Some points:
[ -6 -28  22  29  43  42 -41  13   4   1 -34 -65  11  37 -16 -60  66  24
 -33 -16  65  41  11 -10  16  18   0  18 -43 -18  -6 -38  36 -14  14 -29]
[ 45  24  44 102  38  34 -57 -22   4 -61 -51  -4   8 -25 -26  13 -59 -26
 -37  45 -41   3   0  16  26  39 -50 -54  32 -17  12  10   5 -10 -23   9]
[ 22 -35 -26 -44  44 -80 -20  13   7  59  73  -2  23 -28 -13  29  95   3
   6   1  60  -9   5 -48  30 -27 -46  15 -30  20 -15  20  31  18   3  16]
[-15   9 -25  18   4  11 -46 -43  34 -36 -16   8  16   1 -20 -23 -15  10
  -7  -6 -31  41 -46   4  15  20 -16   7  49   0 -38 -19  57  56  49 -23]
[  8 -19 -69  56 -36 -39 -37 -33   5  20   6 -21   3  16   6 -32 -50  19
   9 -21  24  34  -9 -10 -55   8 -18  -7 -52 -24 -23   1  -6  18  36 -16]
[ -1 -30 -21 -11 -55  22 -43 -52  -9  40  -6  -6 -47 -35  -6  -3  -4  23
 -26  22  19 -11 -20  12  50 -11  36  48 -42  39 -20 -24 -25   2  -9  30]
[ 27 -35 -29  23 -22  25 -15 -34  49  46 -79  67  55 -33  43  -6  38  -5
  -2 -16 -42  19   6 -11 -40  18  -4 -11 -43 -71  -4  44   9 -10  11 -20]
[-38  15  13  -2 -46 -23  31  -2   5  31  21  25  39  74 -29  31  30   1
 -42  20  40  28  26 -40  11  20 -45 -20  17  13  -2  31 -14 -11  -4 -49]
[ 27  44 -65 -45 -44 -16 -31  39 -40  19  14 -37 -31 -77 -33   6  14  -1
  36   6 -77 -28  36  14  11  -2 -57 -19 -47 -16   0 -66  -7 -47  19  14]
[-19 -39 -63 -11   8  80   6 -22   2   6  52   1 -18  49 -14  44 -10  17
   9 -51  26  20  25  15  -2 -24  24  19   7 -59  29   3  16  17 -65 -12]
[-13  36 -20  48  16  -7  25   8 -29  66  -5 -35 -33   7 -13  14  -2 -49
  17 -13 -73  -7  14 -14  32  27  72  41 -41  26   6   5  26  32  48  27]
[ 15 -12 -22 -76  60 -20   1   7   7  30 -10  44 -45  29   3   5   1  -7
 -30  39  10 -72 -65 -36  -6 -34   9  20  73  43  40  11 -54  33  -4 -16]
[ 38 -37  62   3  24 -10 -46 -17   0 -11   7  -1 -25 -22   7 -13  -8 -61
 -37 -31 -48  -5  -5 -23 -54  -3  15 -61  50 -34 -12  15  -8   0  41  34]
[ 60   9 -16 -20 -14 -14  -3  29  27 -36 -77 -24  15 -66 -14 -11 -32  -6
 -27  39  31  19  42 -10 -20  24  32 -33  -9 -47  15 -42  68  -1  13 -17]
[-41  18   6   4   3  69 -56  34  41   0   3  10  -6  26 -34  34  -4  26
   8 -42  23 -43  -7   3  23  13  56   5 -57  54 -25 -53   8 -47  20   7]
[  7  38  73 -51  26   1   9 -13  -3 -34  -7   4  39 -12  41  25  24  13
   2 -25 -17 -32 -36  33 -15 -99  27  36 -21  29  34  -9  39  42  -4  23]
[ 13 -34  -3 -13  19  30 -10  43  11  52 -37  22  18 -28 -25  47 -51  16
  -4   4  13   3 -16  -4  50  10   4   9 -59  36 -15 -17   2 -23 -11   6]
[-11 -38  57  -3  22  37  33  17  11  -4 -21 -36 -17   8  63  19   2  -5
 -36 -40  41  52  31 -15  -5  14 -66  34   3  35 -12  36 -37  -7 -42  15]
[  6  19   1  -6  22 -43 -42  15  40   9   3 -29 -56  -4 -18 -22 -39   2
  31 -47 -19  29  34  -6   0 -21   5 -17 -35  14  30  19  21 -28 -21 -39]
[ 18   3   6  -7 -44  10  -7   1  88 -18 -45  30   6  57  30  -1 -37 -41
  40 -35  21  10  59  -8  75 -11  -9   8 -39 -35 -30  -7 -28  33  31  57]
[-34 -58 -14 -31  53 -54  11  -4  27 -36  66   3  40   5  -1   5  21  61
 -13  40 -36 -42   0 -16   4  33  29  21   7  22  29 -25   2  12 -62  16]
[-50 -37 -11 -33  13  -1 -47  -4 -57  23  -8   9 -25  11 -32  33 -48  -1
  61 -26  78 -26  48  80  -5  -1  17 -37  40  29   8 -28  14 -10 -14 -47]
[ -8  27  39   4 -28  15  69  15  13  36  26  48 -15  57   5   5  33 -36
   4   0 -23  21  25  13   2   5 -64  23 -48  50 -64  33 -14  21  27   6]
[-50  22 -40  -4  50  25 -21   9 -40  -6 -21  -7  11 -32 -34 -19   2 -30
  26 -10 -77  32 -29  37  27  45 -22 -59 -17  25  44  -8 -23  37 -26  22]
[ -8   2  15 -49 -10 -67 -16  40   3 -64   0  62  -6  35 -22  93  49  57
  11  42 -39  38 -25 -13 -44   0  20  21  -5 -60  36 -11   4 -20   4   2]
[ 16  38  14  48  20  28   8 -11  22  31  61   6   9   2  18 -15   8  32
  35  -7   3 -34 -28 -33  -9  47  34   2   5 -30 -24 -19 -49 -16  26   8]
[ 28 -14 -40 -60  10  58 -40 -36   8  20  66 -34  17  15 -32 -22 -38   2
  52  -5   2  41   3  20  13  36   4  17  10  26  51   5   5 -23   7 -10]
[-37   8 -23 -83  38 -65  14 -21  42  18  13  40 -35   7  33  37  28 -15
 -54   3  -4 -61   4  31 -23   5 -42  40 -37 -65  42   5  35  -5  44  38]
[ 31 -27  10  45 -14  10 -23 -12 -10 -37 -15  10 -43  -1  78  21  -3  -5
  22  18 -34  -8  17 -47 -66  22 -25 -96 -63 -28  25 -58  76  23  36 -10]
[-41  17  -3  14 -25   1 -21  67 -36 -16  25  51  58  76   2   3  26  21
 -88 -42  22   3  12 -17  13  18 -29  13  10  17 -34  41  19 -21  27  13]
[ -2  34 -32  22  42   5   1 -19 -35 -36 -27 -13  66 -36  70 -11 -29 -36
  -4  89   1  27  45 -53 -16 -71  -2  -8 -15 -39  23 -28 -18 -33  25  -2]
[  6 -75 101  22 -20  12 -51 -10 -37  68 -23  27 -46 -23   0 -33 -17 -56
  41   8  19 -29   9 -19  46 -20  -9  -9 -34 -37   1 -24 -26  10  60 -49]
[ 10  19 -36  20  -5   4 -12  27  13  -8   7  -4  -2  17  56 -61 -35   3
  19 -32 -32  42 -13 -83   3  70 -37  12  98 -46 -14 -25  33 -11 -33   2]
[ 13 -18 -15  -9  -3  -7  29 -66 -12  22   0  -8  -2  -6  33 -21 -18  24
 -49  31 -69  75  22   5  -8   6   0 -22  22 -29 -28 -14  40  16   9 -21]
[-30 -49  20 -27 -78  38  39  -7 -52   2 -28  -9  29  97  34  15  14 -16
 -19  30  34   8 -13  40  -3  16 -49 -36   4 -15 -46  87  17  -3 -40 -13]
[  0 -56 -38  45  -3  16  53 -42 -12 -45  -2  -5  37  22 -31 -20 -27   3
  32 -46  50  -9 -10   1  21   2  -1   2  37  23   2  16 -23 -81  34 -12]
[-58  -8  -5  17 -15  13  30 -40  -1 -25 -57 -32 -34 -27  19  -6  22  39
  30 -38  -4 -26  17 -33  25 -22 -42  12  16  -3 -18  90   2 -32  39 -13]
[-40   8  19   0 -48   3  31  10  36  25 123  23  -3 -35  40   9  72 -25
 -35  34  16 -23  -4  13  29  16  10  45  41  -8  33 -29  -1  28 -10  47]
These points spread out most along one direction. Take the direction at right angles to it along which they spread out most. Then take the direction at right angles to both along which they spread out most. Go by this last direction. How many in every 100 of the points above lie lower along it than each point below? Answers are rounded to whole numbers. More than half of the points above lie lower than the first one.
[ -6 -28  22  29  43  42 -41  13   4   1 -34 -65  11  37 -16 -60  66  24
 -33 -16  65  41  11 -10  16  18   0  18 -43 -18  -6 -38  36 -14  14 -29] 66
[ 13 -34  -3 -13  19  30 -10  43  11  52 -37  22  18 -28 -25  47 -51  16
  -4   4  13   3 -16  -4  50  10   4   9 -59  36 -15 -17   2 -23 -11   6] 87
[ 27  44 -65 -45 -44 -16 -31  39 -40  19  14 -37 -31 -77 -33   6  14  -1
  36   6 -77 -28  36  14  11  -2 -57 -19 -47 -16   0 -66  -7 -47  19  14] 74
[-58  -8  -5  17 -15  13  30 -40  -1 -25 -57 -32 -34 -27  19  -6  22  39
  30 -38  -4 -26  17 -33  25 -22 -42  12  16  -3 -18  90   2 -32  39 -13] 55
[-37   8 -23 -83  38 -65  14 -21  42  18  13  40 -35   7  33  37  28 -15
 -54   3  -4 -61   4  31 -23   5 -42  40 -37 -65  42   5  35  -5  44  38] 3
[ 16  38  14  48  20  28   8 -11  22  31  61   6   9   2  18 -15   8  32
  35  -7   3 -34 -28 -33  -9  47  34   2   5 -30 -24 -19 -49 -16  26   8] 63
[ 45  24  44 102  38  34 -57 -22   4 -61 -51  -4   8 -25 -26  13 -59 -26
 -37  45 -41   3   0  16  26  39 -50 -54  32 -17  12  10   5 -10 -23   9] 42
[ 10  19 -36  20  -5   4 -12  27  13  -8   7  -4  -2  17  56 -61 -35   3
  19 -32 -32  42 -13 -83   3  70 -37  12  98 -46 -14 -25  33 -11 -33   2] 16
[  0 -56 -38  45  -3  16  53 -42 -12 -45  -2  -5  37  22 -31 -20 -27   3
  32 -46  50  -9 -10   1  21   2  -1   2  37  23   2  16 -23 -81  34 -12] 79
